Each named move below is a turn or a mirror, shown by a few rows before and after it. Which moves, in which order, take the first row of each later pair to the second? The first pair is answered.
move Gibu:
[ 0.44  0.17 -1.23 -0.70 -1.49 -1.30  2.63  1.80  0.27 -1.84 -1.04  1.00
  1.14 -2.01  1.45 -0.83 -1.06 -2.02 -1.55  1.91 -0.48 -0.57  1.59 -0.59
 -2.06 -1.74  0.24 -0.51  0.94] -> [ 0.26 -0.17 -1.53 -0.91 -0.90 -0.81  3.25  2.87 -0.19 -1.30 -2.67  0.89
  1.13 -1.85  1.18 -0.31 -0.56 -1.04 -0.08  0.96 -0.25 -0.63  2.20 -1.04
 -2.03 -1.17  1.16 -0.52  1.43]
[-0.99  0.81  1.33  1.16 -0.86 -0.77 -1.20 -3.69  1.29 -1.37  3.66  0.87
  1.30  0.04  3.23 -0.02  0.18 -2.50 -4.80  4.25 -1.07  0.34 -0.30  0.97
  2.26  0.55 -2.13 -1.87  0.29] -> [-0.81 -0.90 -1.02 -0.02  1.98 -0.92  0.97  2.51  0.04  1.45 -4.81  1.10
 -0.58  0.48  2.25  2.38  1.04  2.38  4.71 -1.30  1.79  0.41  0.09  1.97
  1.96  3.02  2.13 -0.78  0.60]
[-1.78 -0.01  0.70  0.21  0.45 -0.29  1.22  0.53  1.27 -1.39 -1.44 -0.28
 -0.17  2.76  1.33  0.07 -0.46  0.42  0.78  1.13 -1.45  0.92  0.50 -0.80
  3.04  0.62  1.81 -0.01  1.75] -> [-1.64  0.49  1.71 -0.12 -0.12  0.48  0.78  0.20  1.35 -1.75 -0.70 -0.26
  0.09  2.57  1.50 -0.09 -1.05 -0.70  0.14  1.44 -1.61  0.29  0.25 -1.35
  2.98  0.24  1.19 -0.64  1.77]
[-1.95 -0.33  0.68 -0.79  0.57  1.24 -2.27 -1.38  0.83 -0.13  2.68  3.12
  0.36  1.10  2.14  3.36  1.29 -0.50  1.52  0.78  3.32  0.32 -3.12 -1.04
  0.71 -0.45 -2.67  1.61  0.86] -> [-1.62 -0.55  0.32 -1.00  0.83  1.16 -1.71 -0.81  1.01  0.37  1.34  3.23
 -0.38  1.32  1.56  3.56  0.65  0.29  3.08  0.24  3.57  0.23 -3.01 -0.98
  0.88  0.25 -2.35  1.95  1.06]
move Boke:
[-0.43 -0.02  0.51 -0.39  0.66 -0.09 -0.08 -4.85  0.55  0.80  2.66 -0.48
 -0.88  0.50 -0.65  2.00  0.57  0.43 -2.02  0.26  1.27 -0.15 -2.19  1.85
  1.10  0.24 -2.41  0.61 -1.09] -> [ 0.00  0.26 -0.14 -0.36  0.23  0.08  0.07 -4.82  1.10  1.08  2.14 -0.26
 -1.02 -0.46  0.01  2.45  0.19  0.18 -1.09  0.64  1.86 -1.07 -2.00  1.42
  0.26  0.27 -2.27  0.60 -1.10]
[ 0.09  3.07 -2.97  1.73  0.77  0.53 -0.77  2.53  0.02  2.63  2.03 -1.20
 -1.85 -2.69 -2.28 -3.53  0.76  1.49 -2.82 -0.59 -0.73 -1.53  0.68 -0.70
 -2.11  0.57 -1.50  0.94 -0.69] -> [ 0.06  2.68 -4.63  2.04 -0.35  0.35  0.28  2.73  0.13  1.43  0.57  0.62
 -0.96 -3.83 -1.82 -0.72  0.44  0.63 -1.74 -0.42  0.32 -3.03  1.17 -1.03
 -2.08  0.15 -0.86  1.15  1.00]
[-0.55  0.30  0.05 -0.09  1.38 -0.12 -0.03 -2.29  0.86  0.82 -0.16  0.94
 -1.34  1.35  2.17 -0.15 -0.35  1.65 -0.37  0.55 -0.36  1.60  0.87 -0.33
  3.38  1.21 -0.75  0.10  0.55] -> [ 0.71  0.79 -0.06 -0.29  1.09  0.57 -0.64 -2.22  0.55  0.96  0.83 -0.12
 -1.44  0.80  1.38 -1.08  0.32  1.56 -1.51  0.43 -0.75  1.02  0.51  0.13
  2.55  1.28 -1.27  0.07 -0.19]
[ 0.65  0.08  1.59 -0.33 -0.33  0.07 -1.23 -2.60  0.33 -0.77  2.71  0.58
  1.82 -2.31 -0.64  0.46  2.55 -0.24 -1.85  2.92  1.24  0.38  0.01 -0.13
 -0.56  1.28 -1.83  0.60 -1.89] -> [ 0.20  0.31  0.72 -0.05 -0.63 -0.44 -1.04 -2.09  0.53 -0.99  1.36  1.15
  1.84 -2.98 -0.08  1.95  2.88 -1.53 -1.09  2.96  2.08 -0.43  0.13 -0.11
 -0.61  0.79 -1.28  1.18 -1.12]
move Tor:
[-0.27  0.13 -1.49 -0.74 -1.67 -0.13  1.63  2.39 -1.62 -2.14 -0.13 -0.26
 -0.16 -1.98 -0.46 -2.69 -0.28 -1.32 -0.92  1.23 -0.06 -3.02  0.23 -0.97
 -2.86 -0.68  1.33 -0.89  2.31] -> [-1.03 -0.16 -3.20  0.04 -1.49  0.66  1.91 -0.61  0.71 -1.44 -0.61  1.90
  0.84 -1.91  1.35  1.73  0.51 -0.93  0.51  2.13  2.36 -3.24  0.04 -0.28
 -0.50  0.85 -0.15  0.16  2.56]
[ 0.40 -0.86 -2.35  0.96  2.14 -0.70  0.30  0.67  2.12  1.32 -3.00  1.12
 -1.48 -0.53  0.61  2.21  0.88  1.59  1.61 -2.20  1.56  1.01  1.12 -0.07
 -0.16  1.59 -2.27 -0.13  0.70] -> [-1.27 -0.81  1.33  1.25  1.26 -0.86  0.12 -0.87  2.16 -0.52 -1.26 -0.05
 -1.31  2.74  0.39  0.45  0.04  0.23  0.48 -0.30 -1.02  3.56  0.84 -0.93
  2.88  0.81 -1.95 -0.70  0.09]
[-3.43 -0.56  1.19 -1.12 -0.71 -0.47 -0.30  0.52  0.41 -2.25  0.96 -0.66
  0.88  0.46  0.75  0.66 -0.79  0.28  0.37 -0.43  0.26  0.69  0.03 -0.84
 -1.10 -2.14  1.80  0.08  0.11] -> [-2.15 -0.41  0.70 -1.06 -0.55 -0.62  0.41  1.48 -0.20 -1.69 -0.32 -0.72
  0.60 -0.70 -0.69  0.76 -0.31  0.62  0.65 -1.11  0.80  0.46  0.16 -0.07
 -2.36 -2.46  2.11  0.11  0.83]
[ 0.65 -0.73 -3.34  0.61 -0.27 -0.83 -0.11 -0.80  2.10  2.36 -1.76  2.01
  0.17  0.15  3.50  2.29 -0.58  1.21  1.99 -1.74  0.65 -0.99  0.54 -0.06
  0.89  2.84  0.57 -0.58  1.39] -> [-0.64 -1.00  1.25 -0.24 -0.75 -1.23  0.09 -1.51  1.76  0.32  0.34  0.21
  0.21  3.88  2.98 -1.45 -1.39  0.47 -0.24 -0.14 -2.22  1.80  0.21 -0.94
  3.04  0.99  1.02 -1.18  0.85]

Between the rows of a pair lie 2 to 3 moves.
[-0.32  0.52 -1.70 -0.03 -0.44  0.68 -1.15 -2.80  0.10  0.38 -0.57  2.95
  0.70 -1.53  0.82  3.68  1.48 -1.27  0.42 -0.94  0.83 -0.76  0.18  1.49
  0.31  2.09 -1.66  2.42 -0.86] -> [ 0.98  0.31 -2.34 -0.43  0.49  0.49 -1.14 -1.04 -1.14  1.07 -0.86  2.39
  0.20 -3.33  0.11  1.82  1.89 -0.87  0.85 -1.11  0.93 -1.75  0.45  2.28
 -1.87  2.02 -0.95  1.86 -0.29]	Tor then Tor then Tor
[ 1.41  0.47 -3.29 -0.06  1.51  0.14 -0.60  1.26 -0.82  2.18 -1.33  0.98
 -1.32 -2.62 -0.72  0.56  1.04  2.33  1.86 -2.67  2.05 -1.88  0.55  1.21
 -3.05  1.56 -0.50  0.66 -0.38] -> [ 0.31  1.09 -2.99  1.07 -1.06  0.09 -0.29 -1.27  0.68  0.52  1.29  1.81
  1.41 -3.27  0.92  2.67  0.80 -2.36 -1.66  0.53  2.10 -2.46  1.00  0.73
 -2.93 -0.02 -2.04 -0.08  0.81]	Gibu then Boke
[-0.96  1.68 -1.36  1.85 -0.84 -0.42 -0.57 -5.32 -0.05  2.29  2.03  0.73
  2.44 -1.50 -0.11  2.66  1.26  0.29 -2.63  1.99  1.40 -1.91  0.87  2.05
 -1.19  0.95 -2.35  0.08 -0.48] -> [-0.61  1.69 -1.87  0.81 -1.05 -1.40  0.63 -1.03 -2.76  0.59  0.88 -0.16
  2.23 -3.21 -2.03  0.62  0.55 -1.35 -2.60  1.09  1.25 -3.88  1.82  1.11
 -4.77 -0.61  0.07 -0.66  0.05]	Tor then Tor then Boke
[ 1.35  1.14 -1.21 -0.18  2.07  0.70 -1.63 -0.77 -0.54  3.31  0.25 -0.69
 -2.09 -0.67  0.06 -2.46  0.80  2.08 -1.74 -1.01  0.56 -0.66  0.41  0.26
 -0.77  2.28 -1.10  0.66 -0.45] -> [ 0.42  0.71  0.28 -0.20  1.83  0.28 -0.66 -0.66  0.42  2.55 -0.66 -0.86
 -1.89  1.30 -0.07 -2.75  0.18  3.11  0.31 -1.04 -0.44  0.70  0.87  0.30
  1.59  2.58 -0.04  1.25 -0.72]	Tor then Tor then Gibu
[ 1.06  2.43 -1.05 -0.34  0.60 -1.04 -2.62 -0.29  1.00 -2.71  3.73 -1.92
 -1.02  0.61  0.76 -3.06 -1.45 -0.38 -1.34  0.54 -3.21  1.43 -0.43  1.21
  0.83  1.71 -2.89 -1.07  0.27] -> [ 0.48  1.41 -3.30 -1.44  1.98 -1.05 -1.38  1.51  1.26 -1.29 -0.82 -1.05
 -1.91  0.65  1.48 -0.16 -0.98  1.85  4.57 -2.31 -1.04  1.27 -0.24  1.64
  1.81  3.68 -1.31 -0.60  0.76]	Gibu then Tor
[ 1.08  0.72  1.00 -0.92 -1.40 -0.84 -0.34 -2.63  2.21 -2.53  3.83  0.46
  1.95  1.59  1.51 -0.26 -3.60 -1.03 -2.75  3.09 -0.50  2.71  1.11 -0.81
  2.14  0.81 -0.84  1.56  1.33] -> [ 1.84 -1.05  0.47 -3.04  0.61 -2.04  1.02  3.36  0.32 -0.90 -1.93 -0.13
 -0.04  1.18 -0.60 -1.18 -2.90  2.42  3.19 -1.77  0.45  2.95  1.47 -0.55
  0.45  1.79  2.52  2.22  1.34]	Gibu then Tor then Tor
[ 1.59 -0.44  0.11 -1.11  0.97  1.59  0.83  3.79 -0.83 -1.31 -1.70 -0.62
  0.91  0.20 -0.64 -0.12  1.50 -0.97  2.53 -1.07  1.80 -0.92  0.11 -1.27
 -3.17 -0.91  3.46 -1.39  0.77] -> [ 0.68 -0.12  0.29 -0.35 -1.26  1.78  1.12  1.01  0.07 -2.64  1.33 -0.32
  2.31 -0.45  0.45  0.86  1.14 -4.17 -1.11  1.72  0.75 -0.79  0.18 -1.56
 -3.09 -2.77  1.75 -1.36  1.24]	Gibu then Boke
[ 1.05 -0.41 -0.72 -0.30  1.05  0.44 -1.97 -1.00 -0.83  0.88 -1.95 -0.62
 -1.62  1.23 -0.37  0.40  2.22  3.91  1.53 -0.99 -0.04  2.56  2.16  0.84
  4.76  5.41 -0.11  1.04 -1.73] -> [ 2.37  0.94  0.45 -0.64  0.79  0.15 -2.98 -0.25 -3.27  0.59  1.67 -2.65
 -0.67 -0.81 -2.03 -4.27  1.23  1.28 -3.59  0.37 -1.84  1.84  2.21  0.24
  0.06  2.97 -0.35 -0.27 -2.51]	Gibu then Tor
[-0.71  1.14 -0.38  0.37 -1.44  0.56  1.09 -1.35 -0.07 -2.50  2.82  0.49
  0.89 -0.89 -1.59  0.22 -0.09 -4.32 -3.80  1.34  0.10 -0.71 -0.27 -1.47
  0.49 -0.56  1.10 -1.33 -0.03] -> [-1.76  0.48 -1.05  0.44 -0.31  1.34  1.95 -1.65  1.66 -1.73 -0.35  1.43
  0.38  0.71 -0.86  4.51  1.06 -1.90  1.46  0.26  1.93 -0.56 -0.35 -1.22
  3.21  1.41  1.49  0.09  0.26]	Tor then Gibu then Tor
[ 1.47  1.00 -2.79  2.89  0.64  0.70 -2.75 -1.98  0.57  3.05  1.55  2.06
 -2.17 -3.43  1.47  0.86  2.58 -0.20 -2.79  0.13  3.26 -2.02 -1.30  0.31
 -0.58  0.46 -3.00 -0.28 -0.95] -> [ 2.53  1.05 -3.06  2.42  0.57  0.63 -2.66  0.23 -0.14  2.86  1.39  1.21
 -2.66 -3.97  0.14 -1.47  2.10 -0.38 -3.54 -0.09  2.62 -1.90 -0.79  0.24
 -2.02 -0.17 -2.63 -0.74 -0.78]	Tor then Tor then Tor
